(in the rows, 128 means zero)
Each named move below is a turn or a mirror, shown by a few rows before and after it. Which moves, in which order, take the first row of each later pair to the second? The first pair is answered.
milus (before -> after):
[143 121  98 109  93 130 122 155  96 144 171 201 105]  ->  [128 100 162  97 142 120  94 102 120 105 137 210 110]
[118 135 170 108 147 111  80 124 116 130 109 144 107]  ->  [130 152 117 117 112 119 106 164  98 166 135 138 103]
[123 130 152 152 140 116 126 119 118 150  99 121 137]  ->  [128 135 129 156 128 119 139 137 113 163 110 119 135]
gova (before -> after):
[101 142 111 147 141 141 149 126 163 139 118  80 135]  ->  [131 111 147 163 139 117 134 107 135 175 107 160 129]
[154 143 129 134 131 128 151 124 150 151 128 121 102]  ->  [162 136 139 115 136 126 135 124 146 152 128 125 103]
[117 134 128 172 128 122 115  96 119 118 125 141 134]  ->  [125 129 142 128 140 123  82 110 116 114 126 135 135]
Kuz (before -> after):
[135 130 105 143 135 148 110 157 135 154 134 148 128]  ->  [110 137 108 124 147 153 102 149 147 116 137 129 126]
[151 118 100  98 148 138 110 131 141 143 131  83 131]  ->  [161 115  99 106 144 135 114 134 138 158 130  87 129]
[140 133 142 128 147 126 128 120 123 146 111 114 128]  ->  [135 135 140 123 151 129 127 116 126 138 113 112 129]
[133 121 149 156 124 111 146 108 142 135 116 134 133]  ->  [121 125 151 148 132 111 141 104 150 113 117 125 131]
faba (before -> after):
[171 139 119 164 115 137 141 143 144 168 119  89 144]  ->  [122 128 104 141 112 144 153 122 163  77 167 128 142]
[132 138 103 146 109 142 144 158 132 158 125  81 124]  ->  [ 91 124 114 131 116 135 140 123 143  74 151 139 117]
[120 144 131  77 117 119  93 154  91 149 119 149 102]  ->  [118 150 104  73 107 129 104 169  92 149 129 129 107]
Then:
Between the rows of a pair lie two moves.
[106 145 143 100 142 124 105 134 129 138  96  96 105]  ->  [ 89 147 114  93 121 130 117 143 129 104 133 111 102] -> milus faba
[115 108 126 112 129 137 129 114 135  80 151 137 139]  ->  [117 132 139 118 142 138 121 123 139 113 116  78 139] -> faba gova
[128 119 137 201 133 102 158 106 107 147 121 156 128]  ->  [109 119 104 190 122 117 176 111 121 105 151 147 132] -> faba faba
[144 103 160 117 116 128 122 121 139 146 138 164 128]  ->  [134 123 125  91 110 148 120 152 149 134 151 108 128] -> milus gova
[100 134 139  59 131 139  83 149 131  85 143 136 109]  ->  [ 80 182 106 147 124 146 152 151 141 116 121  79 113] -> faba gova
[ 96 170 136  95 113 130 115 145 117 105 131 118 112]  ->  [107 168 142 152 108 117 145 128 107 142 116 152 111] -> gova faba
[112 128 109 118 117 126 131 130 129  97 157 148 120]  ->  [125 120 113 122 113 121 129 130 122 115 154 166 120] -> gova Kuz
[118 160 165 112 133 113  82 141 100 179 103 149  96]  ->  [100 182 134 175 119 114 143 129 111 175 108 149 100] -> gova gova
[135 115 116 101 133 120 116 133 133 109 139 124 125]  ->  [121 119 116 133 136 116 143 114 142 100 135 131 128] -> gova milus
[117 147 116 164 109 143 141 126 141 136 126  96 136]  ->  [106 131 158 123 132 134  95 105 145 103 118 120 131] -> gova Kuz
[102  94 145 113 163 135 130  76 168  51 126 122 152]  ->  [104 104 144 129 126 110 128  86 129  80 146 219 119] -> milus faba
[126 170 113 127 122 128 133 125  96 173  94 109  96]  ->  [127 140 112 126 105 117 144 107  94 145 124 185  99] -> faba gova
[147 104 152  82 146 112 101  95 136  78 145 135 130]  ->  [141 127 179 144 157  93 123  75 135 118 103 139 125] -> gova faba
[102 117 160 129 139 127 124  80 148  87  95 153 105]  ->  [148 118 118 101  87 132 110 150 104 156 130 177  91] -> milus gova
[100 147 139 138 133 125 120 130 134 120 117 120  92]  ->  [116 144 112 147 113 131 140 148 130 134 133 119  98] -> Kuz faba
[146 122 114 125 100 142 136 156 105 129 138 145 119]  ->  [125 124 127 111 113 140 126 141 117  93 138 151 113] -> faba Kuz
[152  87 124 119 122 123 142 125 114 156 138 117 123]  ->  [132  90 112 105 121 129 144 120 125 115 158 116 122] -> faba Kuz
[112 115 106  98 129 153  90 141 153  66 188 157 105]  ->  [ 94 166 115 125 151 161  95 146 168  99 139  64 104] -> faba gova
[118 144 101 128 140 113 126 131 130  98 118 129 128]  ->  [133 148 101 140 132 110 125 141 115 133 112 140 120] -> faba milus
[120 116  96 108 121 122 105 155 118  90 148 155 116]  ->  [149 104 108 124 117 117 109 152 105 121 140 180 120] -> milus Kuz
[ 83 164 130 158 167 104 117 103 126 101 111 112 128]  ->  [ 90 169 107 158 158 115 128 120 127 112 113  81 135] -> faba faba
[152 151 144 148 113 112 120 143  86 175 103 150 110]  ->  [114 163  87 121 103 143 146 155 118  93 152 100 116] -> faba Kuz
[129 106 150 164 136 107 144 105 149 119 125 129 113]  ->  [154  95 160 135 134 107 115 120 135 145 125 129 112] -> gova Kuz
[144 105 163 126 151 132 111 113 134 131 116 139 147]  ->  [156 123 112 120 118 142 124 158 120 156 146 116 139] -> milus gova
[ 81 144 142 115 143 126 126 117 153  97 126 131 110]  ->  [128 133  99 149 105 133 163 152 132 152 149 143 122] -> Kuz faba
[155 113 143 134 123  85 150 178 117 161 110 125 140]  ->  [129 123 147 116 146  95 141 168 141 122 105  76 145] -> milus gova
[101 173 135 189 130 133 183  88 142  53 174 139 138]  ->  [145 160 220 102 176 123  59 104 119 115 108 107 128] -> faba gova
[141 114 103 156 134 135 179 126 148 120 154 124 145]  ->  [128 109 153 149 159 113 153  96 149 111 130 161 133] -> Kuz faba
[145 134 125 125 117 111 105 145  98 171 137 171 106]  ->  [116 159  86 165 111 124 155 144 112 154 144 139 110] -> gova gova
[135 126 116 131 116 133 143 142 123 139 133 126 131]  ->  [119 127 129 106 129 134 122 134 129 111 134 120 128] -> gova Kuz
[126 141 142 149 129 112 142 123 117 158 104 149 122]  ->  [135 139 145 104 137 123 108 140 113 163 105 118 121] -> gova Kuz
[145 149 126 130 129 137 123 167 130 179 124 126 113]  ->  [129 138 169 122 164 131 106 129 149 144  99 119 119] -> gova milus
[143 100 103 140 126 135 142 148 143 100 146 134 150]  ->  [153  91 119 148 134 126 143 143 140 110 137 144 154] -> milus Kuz
[145 112 113 110 114 139 146 154 122 135 151 109 148]  ->  [132 100 130 123 114 128 150 127 123 116 155 163 139] -> gova faba
[163 125 162 104 142 121  88 143 112 188  86 119 141]  ->  [152 127  75 100 105 155 137 173 124 143 149  87 155] -> faba Kuz
[149 104 129 146 109 134 166 117 119 130 132 181 138]  ->  [167  98 136  79 119 146 114 143 117 136 133 144 139] -> gova Kuz
[112 176 111 107 126 135 132 174 111 149 134  85 108]  ->  [ 81 157 131 136 122 113 154 125 114 106 151 175  96] -> faba gova
[163  85 134 122 169 145 117 105 158  83 146 123 110]  ->  [186  92  93 142 130 149 143 141 136 127 173 147 103] -> milus gova
[161 108 151  67 155 142  68 117  95 150 113  97 117]  ->  [175 113 123  77 132 146  81 141  79 177 127 101 112] -> Kuz milus
[121 113 122 100 120 146 103 130 139  95 121  86 127]  ->  [122 114 133 178 112 124 147  97 132 121 108 145 123] -> gova faba
[116  90 141 151 183 125 167  84 171  58 128 111 156]  ->  [126 118  61 157 130 144 199 148 152  95 177  89 144] -> milus Kuz
[ 97 151 144 104 145 141  96 148 134  86 134 121  92]  ->  [109 153 124 183 119 128 155 134 122 126 133 164  95] -> gova Kuz
[115 118 146 141 152 125 114 103 122 113 123 127 132]  ->  [119 136 100 145 125 137 133 144 115 133 143 112 127] -> gova milus
[128 157 115 177 139 127 161 127 140 136 115 124 135]  ->  [120 150 136 175 147 118 149 111 140 126 109 153 134] -> faba faba
[113 167 117 151 148 140 130 120 100 121 120 105 120]  ->  [126 158 115 166 137 132 137 121  89 138 123 136 123] -> faba Kuz
[156 155 142 136 142  98  93 139  75 159 128 146 105]  ->  [131 171  87 115 134 124 115 160  94 108 166  90 114] -> faba Kuz
[159  96 120 131 124 128 157 119 127 148 137 160 158]  ->  [138 119  96 130 125 143 170 131 144 127 143 111 162] -> gova gova
[ 96 166 109 157 125 109 160 121 115 154 114 155 113]  ->  [ 78 174 100 141 132 119 155 121 126 120 121 132 115] -> faba Kuz
[113 137 133 123 139 134 129 104 140 102 118 129 129]  ->  [111 140 129 128 125 127 130 111 127 113 129 158 120] -> milus faba
[168 124 151 127  92 111  99 139  97 158 149 219 126]  ->  [158 157 185 106 134 116  59 147 110 184  93 126 123] -> Kuz faba
[144 136 117 124 118 141 127 154 126 148 122  98 133]  ->  [137 120 155 141 140 127 124 107 134 131  97 126 138] -> gova milus
[130 120 151  93 170 146  98 141 143  97 129  85 121]  ->  [110 123 144  93 154 135  98 137 131  76 156 142 102] -> milus faba
[116 133 138 119 149 126 112 116 131 128 113 108 118]  ->  [122 127 146 131 145 119 116 109 123 140 114 135 119] -> gova gova
[163 115 140  97 138 133 104 139 117 165 114 121 140]  ->  [128 107 140  80 136 132 105 116 130  99 141 153 135] -> faba faba
[133 138 115  92 109 137 120 112 148 117 172 115 113]  ->  [113 158 123 109 122 132 131 100 159 112 155  99 110] -> faba gova
[116 155  99 118 116 145 122 167 123 144 134  90 113]  ->  [112 140 144 112 153 135 102 132 139 126  99  81 123] -> milus faba
[133 139 150 151 125 127 125 120 107 147 116 172 114]  ->  [ 96 153 147 129 141 137 120 107 134  90 119 136 111] -> Kuz gova
[148 107 109 110 133 138 139 139 126 124 125 104 155]  ->  [129 111 111 122 140 136 154 121 136  97 126 111 149] -> gova Kuz
[138 127 157 136 139 119 111 128 107 132 111 134 142]  ->  [119 124 128 124 126 129 130 129 119  89 139 129 146] -> faba faba
[160 128 140 135  98 116 140 133 109 138 128 126  97]  ->  [145 118 165 122 120 114 125 110 122 107 117 122 102] -> milus Kuz
[167 105  76  98 108 164 144 158 138 120 148  62 172]  ->  [107 111 104 111 132 153 154 104 163  41 144  91 164] -> gova Kuz
[114 128 128  85  95 111  86 154 154 126 126 143 101]  ->  [106 146  96 115  83 123 122 163 162 128 133 110 107] -> Kuz gova
[143 119 110 117 130 144 127 146 136 136 130  83 145]  ->  [127 107 137 111 149 139 116 119 146 100 124 100 147] -> milus faba
[125 111 154 147 169 114 143 106 152 131 106 109 148]  ->  [141 127 100 146 130 125 157 155 133 173 133 102 140] -> gova milus
[ 88 156 130 137 116 124 157 106 146  96 131 137 123]  ->  [ 98 147 148  85 129 128 114 117 145  91 130 123 120] -> gova gova
[114 116 150 112 137 101 118 103 129 110 135 165 102]  ->  [103 137 107 103 115 114 129 137 127 103 161 143  95] -> milus Kuz
[148 137 121 153 113 118 128 153 116 178 108 131 126]  ->  [122 143 126 102 137 128  92 156 129 133 111  86 123] -> gova Kuz
[ 96 138 138 149 143 123 143 112 142  97 118 142 117]  ->  [145 138 139 140 142 129 122 144 122 169  97 109 124] -> gova faba
[135 157  89 148 111 133 169 159 163 166 148 103 119]  ->  [145 126 137 161 118 103 147 126 146 174 140 191 110] -> Kuz gova
[104 166 137 150 163 140 132  79 147 103 105  81 144]  ->  [152 147 138 186 148 129 144  84 123 169  95 118 150] -> Kuz milus
[127 150 129  79 119 133 105 147 106 122 132 122 102]  ->  [ 99 160 135 136 118 118 142 115 113 110 127 165  95] -> gova faba
[180  95 136 119 148 140 128 124 149 140 111 103 162]  ->  [156 109 123 102 151 148 126 132 157 108 124  81 155] -> milus Kuz
[164 109 132 109 137 136 118 141 117 149 134 152 137]  ->  [141 126 107  91 131 145 120 158 128 127 153 127 131] -> Kuz milus
[140 105  80 107 116 162 130 119 113 103 155 124 146]  ->  [167  86 101 127 120 149 127 107 104 130 138 152 153] -> milus Kuz
[128 138 144 162 140 112 142 106 137 151 104 119 147]  ->  [102 154 130 141 141 121 138 110 153 118 116  95 139] -> milus Kuz
[146 102 148  86 144 126 105 114 135 107 123 108 137]  ->  [153 123  93 137 103 133 163 140 122 147 151 120 133] -> milus gova
[124 104  98 123 127 139 144 113 132 109 154 110 155]  ->  [118  93 117 121 135 129 135  94 131  99 150 137 153] -> gova Kuz
[123 159 120 100 147 119 125 151 127 138 123  82 128]  ->  [ 92 165 123 141 151 109 157 120 136 109 122 107 127] -> gova Kuz
[ 92 133 130 114 132 139 120 118 137  70 133 141 120]  ->  [131 146 107 127 123 151 130 158 123 143 112  78 132] -> faba faba
[189 113 127 127  99  90 130 112 128 129 154 127 141]  ->  [176 115 135 106 118  98 117 111 143 102 148  93 144] -> gova milus
[104 157 115 163 120 117 147 136 124 142 121 143 104]  ->  [106 139 158 118 151 113  98 124 130 125 101 141 106] -> milus gova
[185 118 132 150 128 121 135 146 114 165  98 142 127]  ->  [182 101 108 124 109 132 143 151 116 129 138 166 131] -> faba gova
[147  99 156 129 115 103 127  90 131 119 136 186 123]  ->  [186 100 126 117  98 119 126 138 118 167 144 146 133] -> gova Kuz
[120 158  96 115 129 114 152 133 143 107 149  84 115]  ->  [121 147 157 118 162  95 123  99 145 111 108 110 112] -> milus faba
[108 150  92 143 110  99 124 114 155  45 181 165  95]  ->  [154 121 117 142 102  82 102 116 126  93 174 220  93] -> gova Kuz
[178 133 126 140 133 140 127 126 126 171 117 109 154]  ->  [159 127 104 125 130 154 144 120 147 111 145  93 165] -> milus faba
[121 122 134 192 143 116 170 109 130 125  98 123 152]  ->  [109 122 112 184 130 119 181 114 132 105 120 134 149] -> milus faba
[113 146 144 148 166 131 127 110 150 141  88  51 134]  ->  [ 86 137 161 139 173 120 121  85 156  93  97  97 126] -> faba faba
[128  90 126 108 130 134 112 121 141  89 130 126 136]  ->  [147  95 103 110 120 143 119 142 133 112 132 102 139] -> Kuz gova
[129 149 130 120 138 145 152 157 132 117 132  98 152]  ->  [118 138 162 118 156 136 136 131 137 101 115 121 151] -> milus faba
[147 102  82 138  98 137 172 142 132 127 165 116 179]  ->  [114  99 122 112 132 135 151 106 158  73 146  99 179] -> Kuz milus
[158  96 127 126 130 143 138 115 173  90 119 149 155]  ->  [184 111 108 142 111 143 142 146 151 155 115 144 149] -> faba milus
[125 121  87 159 131 138 172 113 151 107 149 120 115]  ->  [134  97 142 107 155 122 110  97 142  91 137 156 110] -> gova Kuz
[ 83 163 144 153 137 104 125 109 130 132 101 132 111]  ->  [ 80 171 108 152 111 113 144 129 125 132 131 132 108] -> milus faba
[107 135 134 124 145 131 103 120 126 155 106 133 125]  ->  [ 89 141 115 127 141 138 124 122 140 131 119 116 125] -> gova faba
[ 96 168 109 167 107 139 164 158 132 155 126 131 135]  ->  [ 92 158 150 170 123 119 143 130 122 155 105 173 127] -> faba faba
[130 117 118  78 151 129 133 136 150  79 168 127 151]  ->  [134 120 101 135 127 120 179 131 135 106 177 169 147] -> milus gova
[146 165 146 114 128 120 127 145 119  77 134 147 120]  ->  [159 166 138 102 122 126 123 163 111  94 136 128 124] -> Kuz gova
[127 129 155 133 141 133 114 115 137 136 120 139 132]  ->  [122 135 116 132 117 140 135 135 136 128 153 143 128] -> milus faba
[143 115 142 125 106 120 118 137  82 138 180 161 128]  ->  [ 96 135 129 140 115 128 140 121 109  83 189 130 128] -> Kuz gova
